In the data rows, 128 means zero.
Here are some points, each followed by its number:
np.array([113, 119, 108, 131, 96, 127, 134, 132, 139, 121, 150, 175, 143, 121, 109, 166, 85, 123, 123, 167, 137, 146, 127, 144]) 0
np.array([129, 113, 126, 119, 122, 83, 97, 139, 125, 181, 194, 122, 96, 149, 114, 172, 90, 121, 81, 169, 144, 158, 149, 164]) 1
np.array([106, 175, 118, 105, 149, 116, 113, 131, 146, 85, 9, 201, 147, 48, 167, 134, 110, 126, 121, 150, 118, 154, 121, 107]) 2
np.array([189, 140, 80, 101, 187, 197, 143, 115, 163, 212, 193, 188, 163, 40, 92, 114, 148, 125, 42, 45, 146, 71, 110, 131]) 3
np.array([96, 155, 157, 164, 129, 94, 88, 95, 113, 51, 106, 124, 146, 171, 183, 126, 110, 168, 186, 148, 104, 178, 128, 170]) 4
np.array([99, 165, 109, 100, 150, 116, 122, 133, 143, 66, 8, 208, 145, 41, 163, 151, 105, 119, 112, 146, 129, 141, 127, 99]) 5
np.array([161, 146, 172, 160, 124, 140, 174, 124, 79, 126, 136, 134, 148, 81, 184, 59, 139, 115, 211, 132, 157, 98, 160, 148]) 6
np.array([126, 155, 174, 144, 142, 99, 148, 147, 151, 167, 87, 151, 113, 149, 127, 59, 137, 113, 153, 156, 146, 118, 103, 84]) 7
np.array([102, 78, 153, 124, 107, 78, 114, 113, 124, 96, 141, 125, 125, 194, 192, 133, 118, 163, 145, 122, 148, 187, 146, 143]) 8
np.array([130, 154, 112, 183, 111, 144, 138, 85, 99, 64, 108, 74, 177, 192, 51, 174, 112, 127, 132, 116, 106, 109, 95, 171]) 9
np.array([104, 140, 97, 106, 174, 130, 105, 128, 144, 52, 58, 189, 132, 69, 174, 142, 103, 138, 123, 124, 122, 138, 120, 120]) 10
np.array([114, 129, 96, 167, 108, 151, 145, 123, 119, 93, 135, 91, 152, 181, 24, 171, 117, 127, 134, 120, 108, 89, 81, 148]) 11
np.array([135, 147, 118, 174, 89, 140, 130, 89, 112, 105, 138, 59, 159, 191, 47, 168, 125, 132, 131, 104, 93, 83, 86, 166]) 12
np.array([150, 75, 122, 117, 116, 183, 115, 142, 125, 123, 176, 125, 114, 129, 112, 142, 149, 128, 138, 103, 112, 90, 109, 140]) 13
np.array([141, 151, 105, 183, 96, 165, 136, 88, 111, 107, 126, 32, 166, 197, 10, 183, 137, 117, 121, 103, 83, 82, 78, 160]) 14
np.array([116, 168, 99, 100, 172, 142, 127, 143, 150, 103, 40, 194, 142, 53, 139, 126, 122, 113, 115, 131, 119, 119, 112, 88]) 15
np.array([116, 112, 110, 110, 141, 107, 132, 140, 138, 166, 167, 154, 74, 112, 169, 77, 137, 128, 132, 153, 150, 118, 133, 95]) 16
Which three points above are nearest to each new point? Their numbers follow each, nearest first.
np.array([116, 98, 122, 111, 157, 122, 163, 115, 155, 134, 120, 170, 55, 78, 145, 84, 152, 150, 155, 93, 134, 36, 100, 75]) -> 16 7 13
np.array([126, 98, 102, 114, 224, 125, 98, 184, 126, 157, 120, 158, 87, 120, 121, 123, 149, 136, 21, 114, 172, 142, 151, 93]) -> 16 1 15
np.array([187, 167, 158, 163, 165, 209, 152, 129, 99, 183, 124, 54, 119, 62, 120, 40, 210, 121, 189, 106, 95, 54, 156, 122]) -> 6 13 7
np.array([122, 79, 154, 120, 105, 96, 114, 131, 117, 133, 142, 105, 120, 178, 139, 133, 131, 143, 133, 133, 137, 164, 138, 127]) -> 8 1 0
np.array([121, 99, 155, 105, 102, 45, 83, 149, 142, 213, 195, 114, 78, 170, 131, 164, 115, 107, 77, 176, 148, 179, 167, 145]) -> 1 16 8
np.array([131, 139, 192, 129, 75, 127, 170, 73, 133, 162, 144, 109, 154, 120, 194, 55, 172, 153, 207, 91, 155, 119, 150, 140]) -> 6 7 16
np.array([148, 74, 133, 110, 97, 169, 109, 126, 127, 119, 183, 135, 118, 126, 145, 150, 131, 130, 134, 102, 123, 131, 114, 155]) -> 13 0 8
np.array([110, 79, 151, 127, 94, 78, 132, 103, 142, 123, 161, 111, 117, 225, 164, 129, 109, 156, 137, 104, 157, 183, 129, 131]) -> 8 1 4
